One turning vector, and how many ticks it has turned
The counts run from 0 to 299.
[  9  15  40  17   0  15  -6 -21  -1   9 -23 -25 -12  14  -5 -23   8  18
   1   9   2   0  13 -17   9  -5   0   8  -6   9  -3  -3   9] : 73
[  9  -4   7 -10  -2 -16   8 -16   9   3 -36 -18  -5  -3  -3 -11  24  -3
   5 -19  -7  11 -15   2  22   5 -18   5  14 -22   6  19 -23] : 193
[  4  13  28  11   0   3  -8 -17  -5   6 -35 -38 -10   4  -7 -14  12  14
  12  -5   4 -10   7 -20   5 -15  -1   5   6   9   5  -8   2] : 75
[  4  22  -6  -9   0   9   3 -21  23   2 -14 -23   8  14  31   0  24  13
  13   4  -1  30  15  -4  18  -2   3  -4  -5  -3 -11   7  -6] : 44
[  9   7   8   0  10  13  -9 -16 -25  -3  -8   4   6   0  27  23  11   3
 -23  -5   8   3   2  -9  31   4  33  -2   7  -1 -10   2  21] : 8
[ 29  31   9   5   5   4   6  -3   8 -19  -9 -17  13  -9  10  34   6 -16
 -19  -8  11  -1   4  10  11   8   9   8  -8 -11 -16  -3 -12] : 261
[ -3  27  29   1 -17  -4  -4  23  -5 -18  -7 -21  -7 -16  18  17   9   5
   6  19  12  -7  12  10  -4  -5  14  10 -18   3   9  14   8] : 110
[  5  -6  11 -20  -8   7  11 -26   8 -23 -33  -5   2  10  -5  -3   2  -8
 -12  11 -20  10 -14  -5  34  21  -3   6   1  -4 -10   8   2] : 205
[  2   8  -7   3  41   6  -5 -11   9 -19  -5 -30  -2   5   7 -14  30  13
  -8  10  -1   9   7 -15  14  -2 -13   7  14  -3   3   4   9] : 29
[ -7  19  -4   4   2  10  -8 -15 -24   2 -12   6  -2  -2  12  19  17  -6
  20  16  -1  36   0   1  16   2  17  28   5 -14   0  -2 -20] : 151
[-10 -18  13  -8  10  -2   3   0   0  -8 -16  -3  -4 -10   2   0  33  19
   7   6 -12 -13 -11   4  29 -14  10   0   4  -9   8  43   9] : 175
[  9  29  -7  -8  -1   9  -2 -18  19  -3  -9 -32  10   7  24   2  25  13
   5   2   1  33  21  -1  15  -7   0  -4  -9 -10  -9   3  -3] : 45
[ 10  24  18  -8  -9   5   0 -19 -33   2 -22 -28  -6  -6  23 -19   1  -7
  19  10   0 -10   1 -11   2  12   9  -4   9   6  -8  -8  -7] : 79
[ -1   5  28 -10 -10  12   4 -13 -21 -19 -18 -19  11 -19 -13  19  -5  -5
 -16  13   0   9  12 -17  21  18  15  -3 -14   9  -7  10   4] : 216
[-23  18  -3   8  11  -1 -10  -8 -30 -19 -15 -17   6 -25  -1  29   7   7
  -4   5  -1  17   3  21  12  -6  10  17   4 -19   7   9  -7] : 155
[  6  14   7   7  29  13   2 -10 -27   4  -8 -20   4 -12  11  18  18   7
  -3 -12  14 -30  -5   1  11 -13  22   4  18   2   5  12  -4] : 291
[ 14  -1  11 -13  14  -8  -7   4  13 -10 -11 -20 -26   8   4 -12  27 -22
  11   2   9   2 -19 -22   2  -2   8   8  10  16 -19  26  -5] : 239
[ -9   0  14  -3   8  23 -15  -4 -16 -27  10  -8   2 -13   0  -3  14  14
 -13  13 -10  16 -10  13  19 -12  18   0 -17  -8  -1  36   4] : 171
[  8   5  20  -1  -1   7  -2 -11 -10 -26 -16 -28   9 -14  -7  -7   3 -13
 -19  -8  -9  22 -13   4  11  17 -17   3 -12 -11  11   7 -28] : 199
[ -6   2  33  -3  -6   5   5 -12 -15 -12 -22 -20  10 -21 -14  21  -5  -2
 -20   8   2   7  13 -15  16  18  14   0 -11  11  -5  16   6] : 217
[ 19  17  -1  -3  -2   1   8  10  12  -6 -16 -20  -2  -6  32  27  19 -29
  14  -1   3   6  -4  -7   0   4  12   5   7   6  -8  -5 -27] : 257
[ 10  10  10 -14  -6   0  -3  -6 -12  -1 -16 -28 -18 -16 -15   5  15 -19
  -3   1   9  20  23 -26   6  11   8   1   0  -6 -14  19  17] : 225
[ 18  13  10  -3   0  26  -3   8  -6  -6  -6 -11  -8  -1  11  25  28  -3
 -14   2   3  19  17 -21  21   9   5  19   2  -2  17 -10  21] : 1
[-25   7   0  -8  11   4   5 -23 -13  -4  -6   7  -6  -5  19  25  12  -5
   6  11 -10  14 -12  22  24   8  10  14   9 -11  -9  35   3] : 159
[ 16  22  21  -4 -17 -16  -1   0  -1   3 -11  12 -13   9  22  14  15   5
  11  11  13 -18   4   9  23  -3  18   9 -14 -15 -19  21   9] : 115
[ 17  16   7  17  15  -9  10  -6  12 -17 -18 -17   3  -4   6  47   8 -15
 -17 -12   6 -16   4  10  14  14   1   8  -9  -8  -6   2  -6] : 263
[ 17  17  21  17  -4 -18  -9   8  -3   5 -14  -6 -28   3   8  10  24   3
   3  11  13  -1  19   5   6   4   3  17 -23 -28   1  13  15] : 118
[  0  21   1  -2  12 -23   5 -33 -14  -1 -30 -15 -13  22   4 -10   1  -4
  24   5  13 -14  -6  -2  11  17  -4  12   1   1 -20   2  -4] : 87
[ -4  31   5 -22  -4  -5   6 -10 -14 -37  -2 -11  -6   8  13  -1  -3  -4
  16  23   7 -21  -8  12  12  17   3   9  -7  11 -15  12   3] : 97
[  1  11  -4 -14  19  14  -3  -5  -4 -16   6 -24  13  -1  33  -4  28   3
  19   5   0  12 -11 -17  16   2  -3  -2  10  20   7   4 -25] : 33
[-26  11  -4   3  13  -7  -4 -11 -28 -20 -16 -15   4 -22   8  34   7   0
  -2   3  -6   8  -2  23  11  -1   8  14   8 -15   4  17  -6] : 156
[  2  24   3   0   9 -17   1 -31 -13  -4 -29 -21 -19  21   5 -16   0  -5
  26  15   9  -4  -2  -6   9  23   0  13  -6  -2 -21   0  -1] : 88
[ -8  -6   4 -11   5  21 -17  -5 -28 -21  10  -4  -8  -8  12   1  22  -1
   8  13 -16  23 -14   7  19  -3  18   1 -20  -5   3  33  -1] : 169
[ 15  15  -2  15  39  16  13 -24 -17  20  -4 -10  -7   9  16   2  14   2
   4   7  12   0  -3  -4  20  17  17   4   0 -12 -12  18   4] : 295
[  5   2  38  -2  -3   6  -6 -19 -14 -14  -9 -22  -1  -1   9   2  12  10
   4 -13  -9 -38  -5  -3  20  -5 -11  -8  -5  16   8   3   5] : 67
[ 16  -1  19   0   3  17  -3   5  -6   4  -4 -15  -2 -14  -2 -21  35  13
   7   9   0  30   5 -10  18  -8   6   1 -13 -22   9  27  -9] : 180
[ -1   7  -9   2  38   4  -6  -5   8 -18  -5 -33  -2   0  13 -10  35  13
   1   6   0   7   6 -18   8  -1 -17   8  18   6  13   5   2] : 30
[  6  13  36  16  -2   7  -7 -18  -1   9 -30 -32 -14   8  -6 -19  12  15
   4   1   5  -1  11 -20   5  -9   1   8   0  12   4  -5   5] : 74
[ 37  12   8 -14   9   7 -10  14   0 -31   3 -23 -10  -7  -2 -18  19 -19
   0  10  11   1  -6 -20   3   1  10   2   4  -1 -21  10  -5] : 242
[  2   6  20   6   5  12  -8   6 -19  -1  -3 -12   4  -6  19  35  24  -3
 -13 -18  10   7   0 -20  15  -2  12  13   6  16  22  -3   0] : 4
[  0  13  -4  -5   6   4   8 -24  24   3 -19 -19   9  14  36   4  23  14
  15   8  -4  24   8  -5  20  -1   5  -5  -5   4 -10   8  -9] : 43
[ 24  13  15  16   8   8 -20   4 -16 -19 -10   1 -20   9  -2 -12  23  -4
   3  19  -5   9  -5  -2  14   0  -4  32   2 -26   7 -13  -3] : 135
[ 19  -2  21   4  17  -6   7   7  16 -14 -13  -6  10   4  21   7  15 -14
   1  14   9 -18 -21 -13  13   9  21   1  -5  18 -21  15 -24] : 248
[ 11  22  -4  -9  15  20  -3 -12  -7 -27  11 -18  24   1  31  -8  22  12
   4  12   3  13  -2  -6  19   0   7  -5   1   7  -8   3 -22] : 35
